One vector is turned by the same rotation once a step. Each row is the vector after some number of steps, and that number follows the row.
The counts run from 0 to 145.
| 131 | 112 |  96 | 101 | 165 |  99 | 129 | 118 | 124 | 139 | 103 | 121 | 142 |  60 |  87 |  98 |  90 | 103 |  53 | 101 |  80 |  81 | 127 |  88 | 101 | 104 |  81 | 168 | 124 |  72 | 119 |  99 |  83 | => 51
| 118 | 111 |  65 |  61 | 131 |  97 | 132 |  67 | 129 | 123 |  82 |  82 |  82 |  55 | 111 |  60 |  88 |  47 | 107 | 108 | 105 | 141 |  97 |  88 |  88 | 103 |  98 | 139 |  92 |  45 |  68 | 129 |  92 | => 87
|  79 | 105 |  86 |  99 | 123 |  37 | 125 |  85 |  97 | 139 |  94 |  32 | 117 |  94 | 132 | 105 | 118 |  60 | 108 |  83 | 127 |  90 |  75 | 101 |  84 | 106 |  68 | 149 |  98 |  84 | 124 | 130 |  86 | => 63
| 116 | 137 |  83 | 117 | 110 |  85 | 101 | 109 |  91 | 157 |  64 | 141 | 155 |  37 | 119 | 130 | 115 | 109 |  79 |  66 | 129 |  80 |  75 |  95 |  81 | 131 |  71 | 109 | 114 | 111 | 122 |  89 | 113 | => 40
|  74 |  99 | 123 | 148 | 116 |  49 | 113 |  98 |  99 | 115 |  85 | 101 | 126 |  75 | 123 | 114 | 154 |  74 | 100 |  56 | 134 |  73 |  46 | 112 |  69 |  98 | 103 |  90 | 105 | 105 |  57 | 127 | 121 | => 125
|  68 | 109 | 100 | 114 | 116 |  46 | 100 |  97 | 143 |  96 | 111 |  81 | 127 | 104 | 112 |  68 | 133 |  58 | 118 |  80 | 154 | 104 |  78 | 128 |  76 |  84 | 114 | 132 |  91 |  55 |  45 | 128 | 107 | => 2
|  95 | 123 | 127 | 109 | 116 | 100 | 117 | 135 | 141 |  95 |  99 | 106 | 165 |  88 |  97 |  87 | 150 |  74 |  59 |  69 | 141 |  78 |  63 | 112 |  77 |  76 |  92 |  89 | 104 |  92 |  47 | 103 | 125 | => 134
|  95 |  76 |  90 | 134 | 133 |  53 |  87 |  87 | 145 | 113 |  78 |  92 | 116 |  83 | 119 |  99 | 140 |  69 | 111 |  49 | 119 |  99 |  78 | 115 |  74 | 117 | 117 | 113 |  82 |  67 |  55 | 135 | 136 | => 123
| 118 | 129 | 129 | 101 | 120 |  72 | 130 |  96 |  82 | 135 |  80 | 125 | 111 |  58 | 144 | 117 | 126 |  47 |  92 | 103 |  96 |  85 |  64 |  89 |  51 |  96 | 104 |  60 | 113 | 127 |  51 |  91 | 112 | => 100
|  94 | 118 |  82 |  61 | 128 |  82 | 130 |  93 |  83 | 136 | 105 | 122 |  90 |  41 | 114 |  74 |  80 |  47 |  95 | 140 | 102 | 133 | 102 |  89 |  90 |  71 |  77 | 126 | 130 |  79 |  69 | 100 |  52 | => 85
| 115 |  99 |  59 |  78 | 123 |  91 |  99 |  83 | 104 | 142 |  55 | 133 |  74 |  28 | 141 | 103 |  98 |  50 | 110 |  95 |  94 | 134 |  99 |  83 |  76 | 123 |  96 |  95 | 107 |  81 |  55 | 105 | 100 | => 94
| 141 | 119 |  95 |  98 | 146 |  84 | 107 | 141 | 131 | 143 | 102 | 137 | 153 |  68 | 100 | 110 |  97 |  86 |  50 | 104 |  94 |  84 | 126 |  94 |  92 | 100 |  85 | 149 | 124 |  97 | 115 |  72 |  78 | => 50
| 140 | 102 |  90 | 106 | 133 |  80 | 101 | 110 | 134 | 158 |  78 | 132 | 132 |  69 | 119 | 112 |  98 | 113 |  64 |  64 |  77 |  82 | 131 |  86 |  64 | 138 |  82 | 135 |  92 |  68 | 117 | 111 | 118 | => 43
|  97 | 117 |  69 |  91 | 116 |  41 | 112 | 117 |  98 | 140 |  78 |  45 | 130 | 103 | 138 | 112 | 137 |  41 |  97 |  83 | 139 | 101 |  77 | 102 |  79 | 110 |  68 | 121 |  96 | 107 | 120 | 108 |  88 | => 64
|  70 | 114 | 115 | 114 | 120 |  84 | 114 | 137 | 105 | 100 | 127 | 165 | 150 |  59 |  97 |  80 | 123 |  91 |  56 |  97 | 125 |  78 |  79 | 111 |  81 |  55 |  80 | 111 | 130 |  86 |  55 | 105 |  88 | => 136
| 115 |  95 | 118 |  51 | 138 |  80 | 144 | 113 | 104 | 132 | 111 |  93 | 104 |  76 | 118 |  82 |  96 |  54 |  62 | 116 |  55 | 102 | 118 |  79 |  71 |  71 |  63 | 122 | 103 |  49 |  78 | 129 |  85 | => 78
| 104 | 134 |  91 |  79 | 115 | 115 | 110 | 112 | 142 | 119 | 107 | 153 | 138 |  44 |  87 |  57 |  82 | 113 |  75 |  90 | 122 | 110 | 125 |  99 |  88 | 104 |  90 | 152 | 108 |  50 |  68 | 100 | 102 | => 25
| 151 | 101 | 133 | 100 | 157 | 100 | 145 |  82 | 155 | 122 |  99 | 106 | 102 |  74 | 123 |  87 | 107 |  66 |  81 |  92 |  66 |  91 | 110 | 100 |  75 | 110 | 135 | 106 |  98 |  66 |  45 | 120 | 140 | => 105
|  93 | 110 | 144 | 113 | 115 |  64 | 121 | 127 | 133 |  98 | 118 | 104 | 151 | 110 | 110 |  84 | 149 |  72 |  66 |  73 | 118 |  64 |  71 | 118 |  55 |  72 |  96 |  96 |  90 |  81 |  48 | 120 | 126 | => 133
|  62 | 121 | 121 | 117 |  84 |  64 | 108 | 108 |  89 | 115 |  84 | 114 | 133 |  76 | 126 |  94 | 144 |  89 |  93 |  51 | 138 |  78 |  52 | 107 |  60 |  94 |  67 |  81 |  91 |  77 |  65 | 131 | 131 | => 12
| 132 | 120 | 114 |  94 | 117 |  92 | 143 |  70 | 107 | 136 |  63 |  72 | 100 |  66 | 142 | 102 | 128 |  54 | 103 |  75 | 100 |  98 |  59 |  88 |  62 | 124 | 104 |  79 |  90 | 101 |  54 | 119 | 148 | => 98
| 101 | 103 | 112 |  84 | 114 |  95 |  98 | 134 | 137 | 127 |  99 | 157 | 135 |  77 | 107 |  74 | 107 |  99 |  61 |  63 |  90 |  93 | 125 |  98 |  50 |  95 |  72 | 106 |  89 |  38 |  59 | 121 | 134 | => 17
| 100 | 175 |  99 |  92 |  92 |  94 | 122 |  83 | 130 | 122 |  95 |  90 | 151 |  68 | 108 |  63 |  96 | 104 | 102 |  81 | 174 |  92 |  71 | 108 |  92 | 111 |  93 | 149 |  83 |  80 |  91 | 106 | 112 | => 29
| 103 | 136 |  69 |  83 | 109 |  97 | 128 |  75 |  86 | 131 |  59 |  77 | 102 |  43 | 129 |  92 | 111 |  39 | 114 | 105 | 143 | 128 |  43 |  90 |  95 | 111 |  95 |  92 | 116 | 116 |  65 |  99 | 102 | => 91
|  83 |  94 |  91 | 111 |  99 |  72 |  98 | 106 | 137 | 111 |  77 | 107 | 123 |  89 | 126 |  84 | 131 |  80 |  96 |  34 | 124 | 101 |  85 | 108 |  57 | 112 |  84 | 106 |  71 |  43 |  58 | 141 | 140 | => 10
|  84 |  78 |  59 | 137 | 145 |  77 |  82 |  86 | 118 | 114 |  75 | 146 | 103 |  28 | 109 | 112 | 116 |  81 | 106 |  73 | 116 | 118 |  83 | 109 |  98 | 102 | 121 | 131 | 125 |  71 |  50 | 115 |  93 | => 120
|  84 | 176 | 101 | 104 |  87 |  67 | 125 |  90 |  98 | 128 | 106 | 115 | 149 |  56 | 112 |  71 |  95 | 111 | 113 |  94 | 172 |  87 |  60 | 106 |  84 | 102 |  87 | 139 | 104 | 101 | 100 | 102 |  88 | => 30
| 122 | 131 | 114 |  98 | 130 |  68 | 119 | 141 | 104 | 145 | 108 | 139 | 161 |  70 | 101 | 115 | 107 |  85 |  51 | 118 | 102 |  62 | 112 |  91 |  80 |  85 |  81 | 128 | 129 | 117 | 120 |  71 |  73 | => 49
|  84 |  90 | 149 | 122 | 123 |  75 | 137 | 106 | 122 | 102 | 112 | 100 | 136 |  96 | 103 |  86 | 140 |  96 |  72 |  60 | 100 |  56 |  77 | 110 |  71 |  76 |  87 | 108 |  88 |  60 |  56 | 150 | 132 | => 132
|  55 |  71 |  76 | 113 | 112 |  71 |  92 |  94 |  98 | 114 |  84 | 143 | 100 |  40 | 111 |  88 | 118 | 105 |  94 |  57 | 119 | 101 |  86 | 106 |  76 |  92 |  75 | 125 | 102 |  35 |  61 | 147 | 100 | => 8
|  91 | 129 |  75 |  94 | 107 |  74 | 120 |  73 |  61 | 141 |  73 | 114 |  87 |  29 | 131 | 105 | 106 |  49 | 117 | 116 | 128 | 118 |  58 |  88 |  79 |  99 |  80 |  93 | 124 | 115 |  68 | 104 |  81 | => 92
